Each run below is a few steps of one of 4 hidden systems, one row a step.
seq 1, Tisi:
[[  1  41 -15  21 -10 -33  24  42  50   2  14  -1 -14  13   8  -2  -2 -76
   38 -22  -1  16  -7   1 -17  12 -25 -16  44 -16  17 -33   3 -10  10   4
    0  10   7  21 -17   0 -27   0 -20 -25   3  29]
 [  8  29   1  37 -11 -21  31  24  34  -8  10   7 -35  -7   9   5  -9 -73
   16   4  12 -27 -19  -8  -2  17 -40   8  28   2  28 -30   1  -6   5   1
   -4  29 -15  24  -9  19 -23  -5 -11 -21   2  21]
 [  3   9   4  48  -3  -2  17  -4   3  -5   5   5 -43 -28  13   5 -14 -37
  -17  33  24 -64 -23 -17  10  27 -36  26  -1  19  37 -21  -4  13   3  -2
   -7  40 -35  15  -3  28 -12  -6  -7 -11   4   8]
 [  5  -9   8  38   7  10  -1 -14 -27   2  -5   8 -25 -34  -2  12 -12   7
  -31  40  29 -79 -23 -19  18  25 -26  33 -28  30  35  -1 -20  29  10  -6
    0  32 -50   2   2  26   7 -10  -3 -10  16  -7]
 [  7 -13  18  20  12  14 -20 -14 -44  15  -8   3   0 -26 -19   8  -1  41
  -40  36  16 -51 -12  -9  19  27   4  24 -51  36  21  10 -28  31   7 -15
   11  13 -43 -16   7  15  22  -9   3  -6  14 -17]
 [ -2  -8  19  -5   8  12 -27 -16 -41  22   1   6  21   2 -28   0  14  54
  -26  31  -9  -6   5   1  10  21  23   5 -63  34   0  14 -20  27   6 -23
   20 -13 -19 -21   6  11  33  -5  13   1  -3 -11]
 [ -5  -5  10 -26   2  -6 -25 -13 -16  24   9   5  32  23 -26  -3  16  42
   -3  12 -28  44  25  15 -10   7  30 -12 -52  21 -23   5  -5   7  -2 -24
   18 -37   6 -18   2   8  34  -5  20   9 -24   8]]
seq 2, zelup:
[[  7  28   3  42   3 -16  13  32   7   4  -4   6 -32 -18  -4   3  -2 -47
   -1  11  28 -53 -28 -18  10  35 -33  12  15  15  38 -27 -23  10  16  -6
    3  36 -34  20  -4  15 -15  -6 -26 -26  24  12]
 [  7  42   2  38 -13 -24  25  28  37  -2  12   3 -34   2   4   4  -2 -73
   22  12   9 -18 -16  -5  -1  21 -35   8  27  -1  34 -31  -1  -5   8  -6
   -2  32 -14  28 -14  18 -21  -6 -13 -23  -6  25]
 [ -1  32 -11  19 -15 -26  30  25  49 -10  21   8 -20  18  17   6  -9 -78
   33   8  -4  16  -1   8 -10   2 -32  -6  28 -17  21 -34  20 -11  -1   4
  -15  12   7  22 -19  12 -20   5  11 -15 -22  19]
 [ -8  17 -19  -1 -17 -24  27   8  49 -10  26   0  -1  23  20  -2 -18 -58
   41 -16 -26  47  18  13 -23 -13 -12 -18  26 -22  -2 -26  32 -19  -7  17
  -21  -9  31  12 -21   7 -21  10  24  -8 -30  16]
 [-10  -4 -20 -27  -6 -10  15  -6  32  -8  19   1  20  31  17  -6 -13 -16
   29 -28 -34  68  32  12 -32 -25   5 -34  23 -19 -36  -6  32 -23 -14  10
  -13 -34  43   1  -6  -5 -13  12  21   5 -33  13]
 [ -9 -17 -10 -44   0   2  -3  -5   9   2  10  -3  32  23   4 -14  -3  22
    9 -37 -34  71  33  11 -31 -26  28 -34   3  -7 -48  15  21 -15  -6   4
   -2 -50  41 -13   0 -13   1   3  13  20 -21   6]
 [ -6 -18  -5 -44  14  12 -20  -4 -16  15  -6   0  36  13 -15 -11  10  52
   -2 -24 -26  51  24   6 -18 -14  31 -25 -18   5 -37  22  -4   0  -2 -10
    9 -45  18 -23   7 -18  16   0   3  11  -3  -4]]
seq 3, gemal, 7 rows:
[[  2 -15  15  -1  11  10 -27 -10 -43  19 -15   4  14 -16 -27   2   8  55
  -32  19  10 -33  -3  -7  14  21  13  13 -50  34   3  17 -26  28   8 -17
   22  -3 -32 -22   5   5  30  -5  -2   0  17 -12]
 [ -5 -29   0 -33  20  22 -30 -13 -36  12 -10  -3  32  -3 -14  -5   7  69
  -22 -12 -11  11  14   1 -10  -5  28 -10 -29  10 -25  32  -8  13   0  -6
   11 -34  -1 -22   9 -19  24  -3   1  17  11 -16]
 [ -8 -35  -9 -44  12  19 -16 -18  -8  -3   4  -7  31  10   1 -12  -6  47
   -5 -35 -22  49  32   5 -27 -29  27 -23  -8  -3 -43  30  18  -6 -13   7
   -4 -48  31 -22   7 -19  12   4  10  17  -2  -8]
 [ -7 -24 -17 -40   2   8   9 -17  19 -15  14   2  24  22  14 -14 -16   6
   15 -34 -31  62  33   9 -33 -34  16 -29  10 -16 -41  12  38 -17 -14  13
  -15 -46  40  -6  -2  -9  -5   5  27  17 -25   6]
 [ -7   1 -15 -12 -17 -14  26  -4  37 -10  29   2  11  32  22   2 -21 -35
   29  -8 -30  50  27  11 -23 -19  -7 -16  14 -23 -12 -18  36 -16  -8  15
  -21 -23  29   9 -17  10 -15   7  35   3 -40  10]
 [ -1  30 -12  10 -26 -27  29   7  48   2  26   9  -6  33  11   6  -2 -64
   38  18 -25  34   4  13  -6   6 -21  -3   9 -15  15 -37  21 -16   2   3
  -15   7  12  18 -21  16 -13   8  29 -10 -40  19]
 [  2  50   2  26 -18 -35  14  29  43  13  19  10 -22  29 -10  10  12 -68
   31  27  -7  12 -14   6   0  24 -24   5   3  -4  32 -40  -7  -7  10 -12
    4  19  -5  22 -14  17  -6  -1   6 -22 -23  24]]
seq 4, muta (7 x 48):
[[ -2   3  16 -15  -3  -3 -22 -24 -24  24  11   6  27  26 -22   0  13  38
  -12  29 -24  23  18  10   1  17  25   0 -62  32  -9   2  -7  12  -2 -26
   19 -25  -3 -13  -2  20  35 -10  27   4 -31   6]
 [ -2  30  22  -4   1 -18 -28   8 -17  39  11  10  18  24 -46   3  29  18
    0  34 -18  23   3   8   9  40  18  -3 -60  38   5 -12 -32  17  10 -37
   29 -14 -12  -9  -3  17  32 -11   6  -4 -20   8]
 [ -2  46  18  12  -1 -35 -20  36   1  43  -1   6  11  24 -48   3  37 -17
   12  19  -8  14  -9   2  12  48   2  -5 -33  32  19 -21 -35   7  24 -34
   33   3 -20   1  -4  10  21  -7 -14 -23  -3  18]
 [  6  55  13  21  -1 -34  -8  56  19  26   1   4 -12   8 -35   3  25 -41
   16   6   4  -2 -21  -2   8  45 -11  -5   0  19  33 -29 -33   7  23 -28
   26  17 -18  10  -8   5   3 -11 -28 -29  16  23]
 [  9  42   2  34  -1 -28  12  52  28   7   5   4 -20  -4 -11   3   8 -62
   21 -11  14 -19 -24 -11   1  31 -25  -3  30   5  28 -31 -16  -3  16 -14
    8  27 -19  19  -7   5 -19  -3 -31 -31  20  24]
 [  5  17 -10  32   3 -15  26  38  31 -12   5   1 -31 -24  19   0 -19 -66
   13 -18  21 -39 -19 -15 -11  12 -34  -1  46  -4  26 -23   3   4   0  11
  -10  20 -15  19  -9   6 -33  -2 -26 -29  25  17]
 [  2 -19 -22  25   2   4  34   6  16 -27   1  -2 -27 -32  40  -3 -42 -37
   -3 -23  18 -42  -3 -18 -20 -14 -33   3  46 -12  11  -1  16   1  -5  24
  -23   7  -8  11 -10   1 -35   2  -8 -13  26   9]]

Name the system that made each run.
seq 5, 3 rows:
[[  4  29  -8  30   4 -21  20  46  28  -1   0  -1 -25 -19   6   0  -4 -65
   15 -23  20 -28 -23 -16  -5  23 -31  -7  45  -3  25 -18  -6  -3  14   3
   -2  22 -14  21 -12   0 -26  -4 -31 -32  31  11]
 [  8  32   5  42   3 -16   9  33   8   8  -1   4 -33 -21  -8   6   1 -40
   -1  12  28 -53 -28 -17  14  34 -28  13   9  14  41 -26 -29   8  17  -4
    8  35 -33  13  -3  17 -10 -10 -26 -27  22  14]
 [  8  24  18  42   3  -5  -5  11 -16  19   1   7 -29 -17 -22  10   9 -18
  -16  46  22 -59 -29  -8  24  41 -22  28 -26  28  42 -21 -27  20  13 -22
   12  35 -48   8  -1  26   9 -13 -11 -16   8   5]]
 => Tisi
seq 6, 3 rows:
[[  8  40   2  38  -4 -22  16  33  25   4   1   7 -35 -10  -2   7   1 -65
   11  11  23 -33 -23 -12   3  28 -34   8  19   9  36 -33 -12   2  11  -4
   -1  30 -24  23 -10  15 -15  -9 -22 -25  10  22]
 [  6  21  10  42  -4  -8  10   1  -2   4   5  10 -39 -16  -4  12   0 -35
  -12  42  21 -60 -23 -11  15  30 -31  29 -12  19  43 -26 -19  18   9 -13
    2  40 -40  14   0  32  -1 -15  -8 -20   2  11]
 [  4  -4  16  31   1  10  -2 -19 -26   9   3   5 -26 -23 -12  10  -1   4
  -27  51  18 -61 -16  -9  17  26 -19  36 -47  32  36  -9 -16  30   6 -15
    6  24 -49   0   2  30  10 -12   7  -8  -4  -2]]
 => Tisi
seq 7:
[[  3  -7 -15  13 -16  -7  38 -14  38 -27  24   3 -17   8  39   0 -34 -46
   16  -5 -12  13  12   0 -19 -21 -19  -6  21 -15  -5 -20  42 -16 -13  22
  -32  -8  14  11 -17  17 -22   7  29  -3 -29  12]
 [ -6 -27 -23 -25   3   5  25  -9  24 -25   9  -1   5   6  37 -12 -34 -16
   11 -44 -16  40  23  -2 -42 -33  -1 -30  42 -22 -34   9  39 -19 -19  26
  -26 -33  34   0  -1 -10 -26   6  11  11  -8   9]
 [ -9 -19 -20 -30  17   1   2  12   9  -6  -4  -7  29   3  11 -17 -12   6
   11 -53 -14  56  24  -1 -29 -24  18 -40  41 -14 -46  15  15 -15  -8  12
   -6 -41  40 -10   0 -26 -10  11 -12   6  15   3]]
 => zelup
seq 8 (3 x 48):
[[  6  31  13   9 -24 -23   1 -17  13  26  27  16  -7  30 -19  12  13 -22
   16  60 -21  17   1  13  14  24 -16  18 -49  13  20 -35   0   2   6 -23
    2   6 -17  10  -6  34  19  -2  40   0 -58  15]
 [  0  -5   3  11 -21   4  16 -43  10 -11  25  11 -10  11  15  11 -19  -6
   -5  47 -16  -5  10   7  -2  -4 -10  17 -39   8   9 -12  25   0 -16   4
  -20  -4  -6   5  -8  37  11   2  54   8 -54   9]
 [  1 -46  -5   0  -5  25  20 -46  -3 -38  11  -3  -9 -11  44  -9 -42  14
  -17   2   0 -15  25  -7 -22 -36   1   7  -4  -1 -12  14  39   4 -20  24
  -26 -18  10  -9   0  17  -5   7  30  15 -14  -3]]
 => zelup
